In the data rows, the value 128 means zero.
Here are some points:
[ 26 227 152  76  88 106 117  71 165 159 130 106 153  48 190 117  87 177 106 138 187 126  96]
[144  82 130 153 141 124 133 169 122 128 117 129 134 155  86 128 132 101 131 136 117 124  98]
[ 72  98 144 126 128  84 140 163 157 140 119 114 168 120  84 118 130 109 103 153 156 146  50]
[147 183 120 130 130 159 109  98 101 123 135 128  93 115 169 133 105 144 162 103 120 105 171]
[ 98  82 132 145 138  91 131 178 158 135 112 121 160 140  73 119 129 102 108 147 143 133  56]
[168 187 115 112 126 168 113  85  95 122 141 136  83 127 177 134 125 155 162 101 110 113 210]
[146 138 125 119 127 148 129 110 113 122 135 133 108 127 147 133 135 134 137 121 119 129 162]
[ 93 162 133  85 112 130 138  76 143 139 144 129 138  96 175 133 141 158 106 141 144 147 157]
[ 86 121 145 140 118  98 126 152 156 142 116 118 153 113 104 121 108 114 115 143 156 125  62]
[178  42 116 164 154 116 143 173 121 105 123 140 131 181  71 134 158  89 129 133  87 138 132]
[120  97 133 133 135 120 140 145 135 128 127 134 142 144 105 129 134 116 113 139 125 139 113]
[154 120 120 155 136 133 113 160 117 124 119 131 114 144  96 127 109 111 154 113 118 108 110]
[112 255 129 111 107 163  80  85 104 140 126 117  85  82 196 127  53 167 184  78 158  76 130]
[167 104 117 123 139 145 149 108 111 111 143 144 115 140 138 132 167 130 118 135 101 148 195]
[115  32 134 158 141  79 149 197 153 132 108 122 177 157  49 125 143  85  93 163 130 150  51]
[168 109 116 120 138 146 140 114 115 118 139 144 114 141 138 133 165 133 122 130 103 145 189]
[115  91 140 148 130 102 132 166 144 130 118 122 158 137  85 123 126 108 115 142 132 136  80]
[157 131 120 140 138 143 123 136 118 118 131 136 112 143 128 125 124 128 140 115 115 119 138]
[148  62 131 154 143 116 138 176 130 117 120 132 144 155  78 127 142  96 117 140 106 139  99]
[130 145 127 116 126 139 132 108 129 126 136 129 116 124 152 122 133 141 130 123 134 131 151]
[185 163 105  96 123 181 129  55  90 106 150 152  81 125 206 142 166 163 145 103  94 136 255]
[117 195 126  81 110 152 122  55 120 125 143 131 111  90 197 128 133 169 129 121 134 132 190]
[141  88 123 155 137 122 122 167 129 128 120 126 137 153  87 126 129 111 133 134 119 121  99]
[132  85 131 191 148 109 113 223 131 137  96 116 144 160  34 123  83  78 157 122 130  97  12]
[ 91 155 141 124 115 116 119 128 137 144 119 116 134 104 128 120  95 137 129 126 149 117  93]
[ 68 177 147 119 114 111 107 122 148 144 121 109 139  98 135 123  86 137 130 125 167 110  65]
[ 97 116 138 143 131 109 118 168 137 142 116 110 147 121  96 121 104 116 126 134 145 111  59]
[137 107 125 138 135 119 132 139 130 125 128 129 134 134 114 123 132 115 130 135 120 133 122]
[ 94 111 141 134 125  97 130 150 146 134 124 123 159 120  97 121 124 116 112 135 147 137  73]
[164 199 117 100 126 179 114  59  90 122 148 134  75 115 198 135 136 163 154  99 112 114 226]
[138  38 130 156 142  98 152 191 146 121 120 130 160 168  54 128 157  84 115 157 119 141  79]
[165 115 111 114 133 151 142  96 112 113 146 149 105 144 160 133 175 137 124 130 100 145 212]
[ 82 130 142 147 128 101 117 165 152 148 112 111 149 117  90 117  92 113 128 131 156 113  49]
[ 57  64 153 135 128  69 154 171 185 142 112 120 196 128  72 119 135 100  76 175 158 168  34]
[175 104 116 118 138 144 151 104 111 111 141 146 112 145 140 135 169 131 124 129  95 149 198]
[168 152 116 127 133 157 120 100 103 118 138 134  97 131 159 128 131 143 149 106 103 122 181]
[156 115 125 128 130 135 139 126 122 122 132 130 121 143 126 133 144 122 126 130 110 131 151]
[146 162 120 115 123 154 124  89 114 124 136 136 104 126 171 134 134 139 138 116 119 123 184]
[166 192 106  84 117 174 123  42  99 115 153 136  84 112 214 131 157 176 140 106 110 131 250]
[ 65 173 147  84 108 107 135  83 154 148 134 119 150  81 170 123 126 158  98 148 158 148 122]
[ 96  83 142 132 133  91 145 157 153 135 119 129 161 133  89 120 144 110  95 159 136 150  84]
[112 198 134  96 109 142 115  79 119 136 142 125 111  95 184 132 119 157 136 116 140 122 160]
[130 158 130 101 119 144 128  79 121 125 144 127 109 111 177 130 140 154 128 126 129 138 184]
[131 130 126 113 129 134 139 106 121 122 135 135 129 118 157 135 151 142 115 133 128 143 167]
[129  86 127 155 137 119 138 172 126 124 120 125 141 148  84 124 130 108 129 136 114 126  94]
[ 84  84 130 104 122  88 167 119 163 131 128 132 167 132 125 129 166 130  70 173 138 177 124]
[122  97 129 140 135 112 142 148 143 138 124 122 143 142 105 124 139 110 111 145 133 135 100]
[159 188 124 126 129 158  99 103 101 126 132 127  84 120 167 127  96 148 166  87 115  91 165]
[142   5 125 171 152  93 150 210 145 118 115 135 167 182  36 126 156  76 102 158 108 149  70]
[112  82 136 156 141  99 127 191 143 137 104 122 145 146  66 122 115  98 129 141 138 122  58]
[ 88 132 135  98 113 111 141 104 145 139 134 128 152 107 152 132 137 147  99 141 141 151 127]
[127  82 132 191 141 105 102 230 132 134  95 112 143 163  29 120  76  79 152 113 137  89   8]
[ 77 150 139 112 118 106 126 119 152 139 122 119 145  99 143 124 111 140 113 141 162 131  97]
[153 146 116 139 133 146 111 131 111 122 124 129 104 139 132 132 122 128 150 103 120 108 141]
[ 79  94 142 137 125  80 132 168 165 137 117 118 172 122  84 126 125 106 100 161 156 138  46]
[109  81 132 132 129 105 147 153 145 129 122 127 149 139  95 134 148 108 103 157 128 150 105]
[190 177 105  91 126 185 124  41  91 110 160 150  75 124 217 140 162 170 148 107  92 132 255]
[ 96 149 140 135 122 113 107 150 134 138 118 113 137 111 112 122  85 120 144 123 154 107  65]
[115 183 133  99 115 137 123  87 130 131 130 131 107 102 179 133 125 154 133 124 140 120 156]
[ 90  84 143 119 126  88 150 144 156 137 128 121 171 121 109 128 153 119  86 162 148 158  92]
[139   6 131 148 154  93 175 185 155 117 118 139 167 173  57 134 183  86  86 167 107 168 106]
[123 106 125 113 132 119 145 109 136 129 138 135 140 126 132 128 157 134  99 141 121 152 147]
[146 170 122 121 125 152 116  96 107 125 136 133  97 121 164 128 124 146 147 106 118 113 171]
[ 96 147 132 126 121 113 128 129 135 139 125 124 146 110 132 123 117 133 126 135 148 121  90]
[144 144 122 122 128 145 126 113 112 123 130 128 112 124 148 134 129 139 132 124 119 123 164]
[100  29 136 157 143  75 161 199 164 132 109 121 180 155  37 126 146  82  98 161 133 147  41]
[101 192 131  99 106 136 115  74 129 141 139 120 116  93 182 125 119 162 134 126 139 120 154]
[ 85 158 135 124 120 112 113 135 143 138 126 112 140 103 131 118  93 136 124 131 161 107  80]
[107 121 141 135 130 104 129 156 138 133 116 122 143 131 106 126 113 113 122 138 146 122  79]
[168 103 114 122 137 143 145 108 117 109 141 146 114 151 140 133 171 129 117 131  95 148 193]
[165 190 114  89 124 173 131  53  98 115 151 141  82 112 204 141 146 168 144 110 106 131 235]
[163 159 118 153 134 153  99 149 101 124 122 131  95 133 123 128  96 121 172  92 119  91 129]
[136 123 123  99 123 140 147  87 131 125 144 142 123 126 154 142 164 141 113 138 112 159 187]
[153 106 119 160 139 128 117 168 119 120 118 125 120 156  91 131 107 103 147 114 118 105  97]
[109 255 124 113 103 171  76  81 106 142 128 116  83  80 193 117  61 169 179  78 157  72 129]
[119  20 128 139 140  81 176 175 156 124 122 138 179 157  70 134 175  97  78 173 126 177  96]
[ 76  89 136 121 130  85 155 143 168 136 127 123 175 123 107 131 151 119  76 166 148 160  89]
[ 17 226 160  75  94 105 117  70 165 160 128 107 149  46 192 119  89 180 106 141 196 123  86]
[148  58 127 157 152 114 138 190 136 124 114 126 142 162  64 122 135  93 117 138 119 133  89]
[191  49 110 153 151 131 144 174 119 108 125 140 127 181  77 129 161  92 126 132  91 141 144]
[ 95 119 138 145 127 102 123 164 151 131 120 115 147 126  96 125 111 114 124 137 148 122  63]
[154  50 121 146 148 117 157 152 134 117 127 143 142 165  89 135 171 105 113 148  99 154 137]
[ 30 167 152  81 102  90 141  96 171 156 131 110 174  65 160 124 121 156  85 158 183 155  86]
[208 189 102  93 130 205 117  37  74 100 157 154  49 131 221 143 152 175 166  89  78 123 255]
[ 94 141 137  98 117 114 141 106 142 138 135 126 145 104 149 129 140 141 103 150 140 145 127]
[217 150 102 132 140 188 120  98  78  99 142 147  68 158 162 139 153 143 167  95  74 112 232]
[158  78 121 162 145 126 127 180 120 122 118 128 127 158  78 130 129  96 132 128 114 123  98]
[179  49 115 162 151 121 143 174 124 110 121 135 125 175  77 137 162  93 123 135  97 146 137]
[117 174 131 105 119 137 129  81 124 132 138 123 116  97 173 130 124 153 126 120 138 129 160]
[133 200 121 104 121 155 106  80 110 130 138 132  98 105 178 131 106 161 156  98 135 101 168]
[167 174 119 114 122 172 110  86  96 118 139 136  87 120 183 137 127 159 156 100 108 115 201]
[148  48 122 173 151 107 138 205 136 114 118 126 148 175  51 124 144  80 124 142 116 129  76]
[117 102 131 131 125 104 139 131 145 130 124 126 151 132 118 128 143 122 107 148 129 150 117]
[118 107 128 139 136 119 131 149 139 127 122 124 142 132 108 125 125 115 123 133 126 121  97]
[100 108 136 150 125 107 124 167 147 137 115 120 151 123  85 121 110 114 123 140 144 124  61]
12 more points follow, each with its number after it:
[169 148 113  97 124 157 152  65 110 110 151 144 101 127 191 133 179 158 121 126 105 152 234] 0
[142 181 121 102 119 156 122  68 112 124 146 138  95 107 187 135 129 158 134 110 119 124 194] 1
[ 80 104 144 140 122 100 129 157 150 140 112 115 159 126  87 122 115 110 116 150 148 137  58] 2
[157 171 119 125 127 165 106 103 101 130 132 127  87 119 162 132 110 148 157 101 117 105 165] 3
[159 195 114  96 120 173 127  43  99 124 152 143  80 108 215 140 142 171 149 101 109 129 244] 4
[107 136 139 139 126 112 110 155 134 137 118 117 134 118 111 123  88 121 135 127 147 109  69] 5
[104 143 137 132 128 120 117 136 128 136 123 120 136 111 118 126 102 130 141 127 148 119  89] 6
[190  33 116 168 153 119 146 182 117 113 117 141 131 186  67 129 160  93 126 138  91 140 129] 7
[181 141 113 103 132 160 137  72 104 110 148 144  98 139 181 132 173 154 131 118  93 139 236] 8
[119 100 126 114 118 119 154 117 136 126 133 138 145 129 133 127 151 124  91 152 128 157 140] 9
[148 131 121 107 126 140 140  96 121 123 145 136 121 130 156 131 149 140 120 133 121 141 181] 10
[165 155 120 120 124 158 117 100 101 120 139 136  96 126 162 132 132 144 143 106 109 119 182] 11
Which of these numbered points is nearest to each point below, looking only along the 3 directions in which the first points spread most? Its number follows each.
[159 149 114  88 129 154 144  71 111 120 146 140 106 121 189 138 171 161 128 124 103 151 231] > 0
[ 88 160 135 110 120 116 132 113 144 136 128 120 139 105 143 123 116 141 122 133 157 124 109] > 6
[ 55  55 148 133 131  59 157 180 181 140 114 114 195 124  69 117 146  97  79 181 162 162  31] > 2
[103 148 130 131 120 120 119 138 132 141 120 115 132 118 120 124 102 125 133 129 144 108  90] > 6
[151 175 120 132 123 164 104 108 105 127 130 132  90 121 162 134 105 145 160  96 121  98 159] > 3
[153 181 119 126 123 162 105 106 104 132 123 123  94 118 161 133 109 152 164  98 119 105 165] > 3
[150 184 122 126 126 157 102 105 101 123 130 125  92 123 154 130 107 141 166  99 124  96 150] > 3
[ 56  56 149 129 126  62 162 173 185 144 110 117 205 122  67 125 134  96  69 175 162 161  24] > 2
[155 175 121 133 125 163 104 104 103 125 130 131  91 127 155 131 102 139 166  92 117 100 158] > 3
[150 125 116 113 128 137 145  98 119 126 142 136 118 131 156 127 159 136 119 132 112 146 192] > 10
[115 100 131 122 129 111 142 127 146 125 133 124 149 131 120 129 152 124  98 150 133 152 128] > 9
[149 126 118 115 124 142 142  98 125 120 146 138 119 132 151 133 153 140 123 135 117 140 180] > 10
[ 89 147 138 115 120 110 127 120 147 139 126 118 142 100 142 123 115 140 113 136 155 132 107] > 6
[108 154 132 116 119 129 119 123 135 140 125 125 130 109 138 126 109 135 131 126 140 115 109] > 6
[162 163 117 121 126 161 120  96 105 118 138 141 104 131 159 127 131 145 148 106 112 114 186] > 11
[101 137 142 141 127 111 114 162 140 140 118 121 139 117 101 120 101 117 132 127 150 113  65] > 5
[142 117 122 112 127 138 145  97 117 119 144 138 128 131 147 137 160 143 121 138 115 152 182] > 10
[135 176 118  92 119 156 123  73 114 124 138 139  94 110 192 131 132 168 131 113 123 123 193] > 1
[134 118 129 166 135 119 105 184 125 134 108 118 133 142  77 127  90 104 152 116 133  99  63] > 5
[188 133 107 110 134 171 138  79  99 113 152 150  90 137 179 136 164 147 137 116  85 135 242] > 8
[119 195 128  91 112 146 123  59 121 130 148 127 106  93 191 124 130 169 132 118 133 131 183] > 1
[140 128 125 111 122 136 147  96 125 125 141 135 126 118 159 133 154 143 111 139 116 150 180] > 10
[134 178 124  74 113 155 139  45 121 120 149 135 103 106 207 133 165 175 117 125 118 149 226] > 0
[176 162 106  94 126 177 136  50 100 114 160 147  84 127 206 142 166 167 140 111 104 139 255] > 0
[171 196 111  87 116 184 123  34  96 119 159 150  74 115 212 140 153 171 148 102 102 134 255] > 4
[177  43 115 166 154 123 147 172 120 111 126 144 131 180  72 135 165  95 118 141  95 150 135] > 7
[149 182 122  96 116 165 124  72 111 124 147 137  95 107 190 134 139 158 136 114 125 125 200] > 1
[157 117 115 121 128 135 143 106 115 118 136 147 121 139 146 136 160 132 122 133 111 148 189] > 10
[168 190 119  85 116 175 125  46  99 119 152 147  80 110 209 138 150 172 143 100 116 128 244] > 4
[171 195 112  93 116 177 120  49  95 119 150 140  82 117 213 141 147 169 147  94 107 115 243] > 4
[150 128 124 113 133 138 136 111 116 120 134 136 120 134 145 129 158 133 126 126 112 140 179] > 10
[150 141 122 109 128 142 138  86 124 120 147 137 114 125 161 136 155 144 119 132 115 149 190] > 10
[156 178 122 130 128 157 110 116 104 125 132 126  94 124 161 129 111 145 158  97 122 106 162] > 3
[132 136 127 106 126 131 142 100 129 130 142 133 120 124 155 127 150 145 114 137 128 145 170] > 10
[114 122 139 149 128 112 115 159 133 138 110 120 139 126  98 124 101 113 141 123 139 114  72] > 5
[185 155 114 121 131 161 125 103  97 117 139 138  89 142 165 134 140 138 147 110 101 117 194] > 11
[181  41 116 161 152 126 150 175 117 112 117 144 132 177  70 134 162  90 119 142  90 146 130] > 7
[ 67  49 151 125 132  70 163 175 179 139 112 116 200 124  63 116 147  98  69 186 159 161  37] > 2
[154 180 116 122 127 153 108 106 107 120 133 131 100 121 159 133 108 142 160 103 124 108 166] > 3
[174  44 117 160 151 131 144 171 119 109 129 138 132 176  75 132 160  91 124 140  98 140 128] > 7
[ 57  54 146 136 129  64 164 176 177 145 114 106 198 131  57 121 138  95  74 180 162 166  29] > 2
[178  39 118 164 150 121 144 184 123 110 122 138 137 178  74 133 166  95 122 136  95 142 136] > 7
[178  42 117 169 149 121 149 178 121 115 116 139 134 176  71 131 156  89 125 141 100 138 127] > 7
[186  44 116 162 143 120 146 174 120 111 125 141 135 180  70 130 159  93 125 129  88 138 132] > 7
[ 83 174 136 102 112 129 124 102 133 140 127 120 122  93 167 128 116 149 122 124 152 127 118] > 6
[163 110 116 118 129 140 144 107 120 117 137 139 123 150 147 139 170 129 117 129 102 149 188] > 10
[ 78 102 147 136 126  92 134 156 161 141 116 117 167 118  85 126 124 112 104 152 158 140  54] > 2
[140 186 127  99 115 154 119  68 115 130 142 135 108 109 194 135 129 160 143 111 126 127 193] > 1
[157 151 116 120 131 151 130  97 111 122 136 133 102 121 159 137 131 138 140 117 117 120 174] > 11
[167 197 117  99 122 178 115  51  99 116 155 139  83 118 210 140 137 167 154 101 114 121 238] > 4
[193 154 108 102 132 176 125  74  93 104 153 148  76 138 190 135 157 153 152 106  83 130 247] > 8
[ 90 143 136 141 125 114 117 151 136 142 118 110 145 118 109 117  98 118 133 123 151 112  69] > 5
[228 152  93 113 139 199 124  68  76  98 153 159  63 147 187 141 166 152 158  93  62 124 255] > 8
[123 193 127  87 112 146 128  69 118 127 149 133 114  98 192 130 131 169 133 113 138 129 190] > 1
[140 176 119  96 117 152 126  65 116 123 144 145 103 107 190 129 137 159 134 110 118 133 197] > 1
[153 112 112 119 133 140 145 112 128 121 132 138 119 140 144 135 168 132 114 131 105 150 188] > 10
[111 111 135 154 132 116 114 173 133 136 111 110 142 128  83 122 100 106 139 125 146 109  62] > 5
[213 147 103 101 138 186 136  65  86  99 161 158  75 146 195 145 174 160 137 105  79 140 255] > 8
[ 56  57 153 131 127  64 158 177 184 144 111 120 196 129  65 122 145 100  72 179 150 160  31] > 2
[202 151 108 101 128 183 138  58  91 108 160 154  79 145 195 143 178 156 140 109  83 140 255] > 8
[172 152 122 126 130 159 116  97 101 117 137 139  97 137 154 137 133 139 150 109 103 122 182] > 11
[168 193 116  92 120 170 126  44 101 119 156 149  82 108 211 142 152 170 145 110 111 131 239] > 4
[164 183 112  94 119 173 128  53 101 118 155 145  82 115 211 140 146 172 145 108 110 128 233] > 4
[116 193 132  91 107 144 128  66 119 130 144 125 103  99 196 129 133 169 129 119 134 133 177] > 1
[ 85 103 143 138 127  94 131 173 159 143 113 119 158 127  85 120 117 107 107 149 145 131  59] > 2
[152 109 121 122 126 137 143 109 123 124 131 138 118 137 141 131 164 130 118 136 112 153 176] > 10
[ 65  54 149 127 125  61 157 176 181 144 116 120 200 126  66 123 143  99  75 183 156 164  35] > 2
[182  41 107 159 153 125 141 169 116 108 126 139 128 180  79 135 163  89 126 136  93 140 139] > 7
[177  44 117 164 149 126 143 172 124 112 127 142 129 187  70 126 158  89 122 136  95 141 126] > 7
[ 99  85 139  99 124 102 166 114 164 133 137 127 161 120 136 130 168 136  75 170 133 171 135] > 9
[ 70  99 142 130 124  84 142 159 157 142 111 114 176 116  87 124 119 115  97 155 162 132  48] > 2
[171  43 112 162 147 117 152 173 128 109 122 143 144 172  72 131 166  91 117 149  96 148 131] > 7
[147 176 116 128 129 157 107 105 104 122 135 123  96 116 158 126 107 142 161 101 124 105 155] > 3
[160 196 110  91 120 176 117  56 100 117 147 142  82 112 202 133 141 166 156 103 110 120 232] > 4
[214 192  98  96 125 202 127  39  70 103 154 157  50 132 225 140 159 173 163  85  82 119 255] > 4
[155 174 125 132 123 161 105 108 102 129 135 130  94 123 160 130 103 145 169  94 120 102 162] > 3
[122 143 130 126 126 131 127 119 128 129 127 126 122 123 133 128 122 131 135 125 131 128 123] > 6
[166  26 128 174 154 106 142 210 130 120 111 133 146 185  42 128 147  78 128 141 104 135  88] > 7
[162  27 125 178 156 106 144 210 129 120 112 134 150 178  44 128 148  79 124 149 104 138  74] > 7
[ 83  42 146 161 147  77 150 199 167 137 106 121 186 147  48 120 138  88  97 164 145 146  29] > 2
[127 142 130 118 122 133 130 111 135 125 134 130 125 124 144 126 142 133 126 128 123 131 149] > 10
[111 143 134 134 123 126 117 137 134 137 119 118 132 117 113 122 107 128 133 123 142 110  95] > 6
[115 225 132 133 116 153  87 102 113 137 129 115  99  99 162 126  71 153 166  89 147  80 116] > 3
[106 106 128 115 131 116 151 120 142 121 129 134 146 125 131 124 151 129 102 149 129 152 130] > 9
[212 189 100 102 130 200 117  43  71 100 158 149  51 127 216 135 149 173 173  87  82 119 255] > 4
[187 159 109 107 126 179 134  63  97 106 143 150  85 131 193 135 158 164 149 108  91 136 249] > 8
[166  67 120 164 146 129 131 177 117 115 118 133 133 172  76 131 145  94 135 128 105 123 110] > 7
[153 165 122 147 135 159  97 125 101 120 124 123  90 129 140 131  99 131 164  94 123  95 136] > 3
[ 92 136 142 133 123 111 116 152 141 139 121 115 147 121 105 121 102 118 129 135 150 122  69] > 5
[166  61 116 167 146 127 122 185 113 114 122 132 129 170  68 131 137  93 137 122 107 128 112] > 7
[ 58 191 152  94 103 110 127  83 154 147 133 115 145  75 171 123 105 158 107 140 172 129 113] > 6
[140 190 119 101 114 162 118  67 111 127 148 137 100 100 191 137 127 166 139 106 124 121 198] > 1
[157 153 110 120 128 157 116  98 115 120 133 134  97 128 164 128 129 145 146 109 114 121 179] > 11
[170  74 117 166 152 132 132 180 114 115 119 132 123 173  72 132 137  91 137 124 102 119 110] > 7
[146 130 122 129 126 142 135 114 114 126 131 136 119 133 141 130 140 137 133 123 114 134 155] > 10
[147  13 125 166 154  93 155 203 137 116 110 135 163 179  46 128 161  74 101 153 105 156  85] > 7
[159  36 127 176 154 104 137 209 130 120 105 130 152 175  42 131 142  77 121 140 105 131  83] > 7
[ 85  77 137 127 127  84 147 161 162 141 126 124 175 129  86 130 136 104  88 159 145 150  66] > 2
[ 83 215 136  91 104 136 115  65 136 141 135 123 117  80 200 128 102 173 129 111 153 117 152] > 1
[ 92 119 137  96 121 105 150 108 151 128 132 133 153 112 139 133 154 134  86 152 140 162 133] > 9
[117 111 136 122 127 114 146 126 143 128 130 131 143 132 121 132 151 121 109 142 130 145 132] > 9
[157  18 128 184 157  95 137 219 134 120 108 134 159 187  29 127 148  72 115 143 102 140  76] > 7
[ 85 224 140  82 106 141 110  58 126 144 138 119 118  76 205 128 103 180 134 115 162 123 161] > 1
[165  69 121 164 150 128 129 181 119 117 117 133 125 167  79 132 137  96 139 126 108 124 108] > 7
[ 81 147 139 116 116 114 138 115 152 146 126 120 147 102 135 128 120 140 112 138 152 130 103] > 6
[ 90  89 136  99 119  93 168 107 161 132 141 130 168 116 133 123 173 132  73 166 137 175 127] > 9
[ 75 166 140 134 119 112 105 146 143 152 117 110 149 102 118 118  81 126 135 128 163 106  47] > 5
[116 224 127 133 121 153  80 109 112 143 128 115  98 103 160 123  63 154 174  92 146  75 113] > 3
[156  31 122 172 152 110 139 210 132 117 113 134 150 179  44 121 148  77 118 142 106 137  71] > 7
[ 68 159 144 100 114 104 131 107 154 141 125 116 149  90 147 122 114 145 103 146 164 143  98] > 6
[154  25 124 179 161 110 142 215 134 119 111 133 149 182  36 129 142  75 118 144 107 132  73] > 7
[110  53 139 148 135  87 142 189 155 127 114 121 171 148  62 121 136  92 101 161 138 146  52] > 2
[ 98 165 135 127 116 125 119 130 135 139 123 120 134 107 135 124  94 133 136 120 148 115  84] > 6
[172  76 118 166 143 125 132 174 120 121 114 131 127 162  72 128 137  96 133 128 107 128 111] > 7
[121 138 137 149 130 123 107 155 126 135 112 113 135 132 103 124  96 120 140 117 133  99  76] > 5
[ 86 109 143 140 122  96 129 164 155 145 117 112 163 120  91 121 108 114 111 149 151 131  50] > 2
[111 109 129 107 123 118 150 111 142 130 133 128 149 124 137 130 163 135  97 149 128 152 145] > 9
[182 149 110 130 134 157 119 102  99 110 135 135  91 142 155 130 136 138 152 105 102 121 188] > 11
[117 114 134 115 130 113 149 122 135 133 126 130 146 121 128 128 140 125 107 149 128 146 130] > 9
[ 69 168 144 136 117 108 102 149 145 145 116 111 141 100 108 119  74 130 142 123 172 101  42] > 5
[145   8 128 171 144  96 154 207 146 120 112 137 161 183  37 124 166  76 105 160 107 161  78] > 7
[109 184 128 100 114 139 123  82 129 135 139 122 116 100 176 125 116 159 130 128 139 119 160] > 1
[178 161 111 110 130 172 126  77  91 110 142 140  84 130 188 141 145 160 143 108  97 122 228] > 8
[144  42 126 159 143 108 146 187 138 119 114 135 144 170  57 131 151  90 109 147 110 138  96] > 7
[126 139 126 133 129 131 123 129 120 130 125 131 122 131 130 128 117 128 135 121 127 115 131] > 6
[220 145  98 132 143 188 123  90  76 102 147 158  69 152 172 141 151 143 164  92  77 118 243] > 8
[106 191 133 101 117 147 126  74 128 131 141 128 119  96 184 130 123 161 127 127 139 127 158] > 1
[154  27 120 183 152 112 139 211 134 120 112 126 152 177  42 123 135  73 126 139 110 132  76] > 7
[160 168 124 151 125 157  96 140 104 122 120 124 105 135 131 121  96 127 171  94 124  88 122] > 3
[ 85 106 144 145 129 101 132 169 158 138 114 113 161 122  88 117 110 107 111 141 153 128  53] > 2
[155 126 120 105 135 156 135  94 109 118 145 140 110 129 158 132 152 143 125 128 108 144 192] > 10
[107 184 130  90 107 136 127  66 132 136 144 131 121  92 187 123 128 164 120 128 139 141 171] > 1
[166 182 112 130 127 167 101 102  95 116 129 135  86 126 174 128 109 142 169  93 120 101 177] > 3
[145 200 119 110 114 167 111  74 106 124 142 131  92 109 191 133 114 161 154 103 134 110 184] > 1
[ 58 204 146  69 104 122 131  64 153 142 143 116 135  69 196 127 115 171 102 138 163 131 135] > 1
[ 75 165 147 138 119 106 103 147 141 150 111 111 151 106 115 121  73 128 136 121 166 100  45] > 5
[214 137  98 104 132 178 139  64  83 101 156 154  74 144 193 146 178 159 141 104  78 141 255] > 8
[ 91 180 135 105 113 131 122 101 140 138 132 120 127  94 158 131 111 151 129 118 150 115 125] > 6
[114 180 135 102 113 139 117  83 126 130 141 122 119 101 171 137 123 160 133 121 140 121 158] > 1
[148  31 129 157 144  97 154 194 139 118 117 136 157 173  51 126 156  82 108 151 110 153  91] > 7
[180 149 113 124 137 163 126  95  96 119 134 136  88 136 168 134 134 143 149 103  99 122 195] > 11
[ 85 151 141 117 116 108 126 118 149 142 128 122 145 102 136 120 108 143 114 140 154 130  96] > 6
[ 63 186 142  89 102 112 129  85 145 147 138 120 143  83 179 118 111 157 109 133 162 132 119] > 6
[111 179 129 100 115 140 128  87 127 132 150 127 123  94 175 129 126 158 127 125 140 128 155] > 1
[169  89 112 118 134 145 147 108 108 114 139 144 108 148 135 135 173 129 120 129  90 156 196] > 10
[138 133 124 123 130 132 131 118 127 124 131 131 120 129 138 130 135 130 129 127 117 131 147] > 10
[149 168 123 150 130 152 101 131 107 129 124 116 100 132 130 127  92 132 169 100 128  92 126] > 3
[101  77 140 150 131  94 134 178 154 138 115 121 162 134  75 118 123 100 110 151 140 133  56] > 2
[183 160 115 104 130 171 129  78  94 109 144 142  88 127 180 133 142 153 150 106  94 127 225] > 8
[ 65 171 147 133 116 111 100 145 146 156 113 104 144 101 114 116  72 129 132 123 167  98  40] > 5
[ 89 107 137  92 120  98 159 101 157 133 145 131 159 114 144 129 163 140  81 156 138 168 139] > 9
[144   0 130 167 157  89 161 210 144 117 113 134 166 186  35 125 161  68 102 161 110 156  72] > 7
[154 179 122 118 122 160 108  88 104 125 132 136  96 118 169 135 115 145 152  97 120 104 175] > 3
[149  36 125 150 146  98 152 188 141 122 120 136 153 168  63 122 160  90 112 152 106 151  93] > 7
[175 151 116 117 133 162 125  95 101 115 143 143  92 132 163 133 141 147 148 106  96 123 208] > 11
[ 85  99 141  98 124  95 158 114 162 135 134 129 165 117 130 130 164 128  76 167 144 170 122] > 9
[ 66 106 142 131 123  87 139 150 165 143 116 110 174 115  95 120 117 117 101 155 166 137  53] > 2
[146   6 126 173 153  91 165 211 147 121 112 133 175 183  31 128 164  74 102 165 109 159  72] > 7
[145   2 131 172 154  87 159 215 139 121 116 136 170 177  32 130 164  70 102 158 104 154  71] > 7
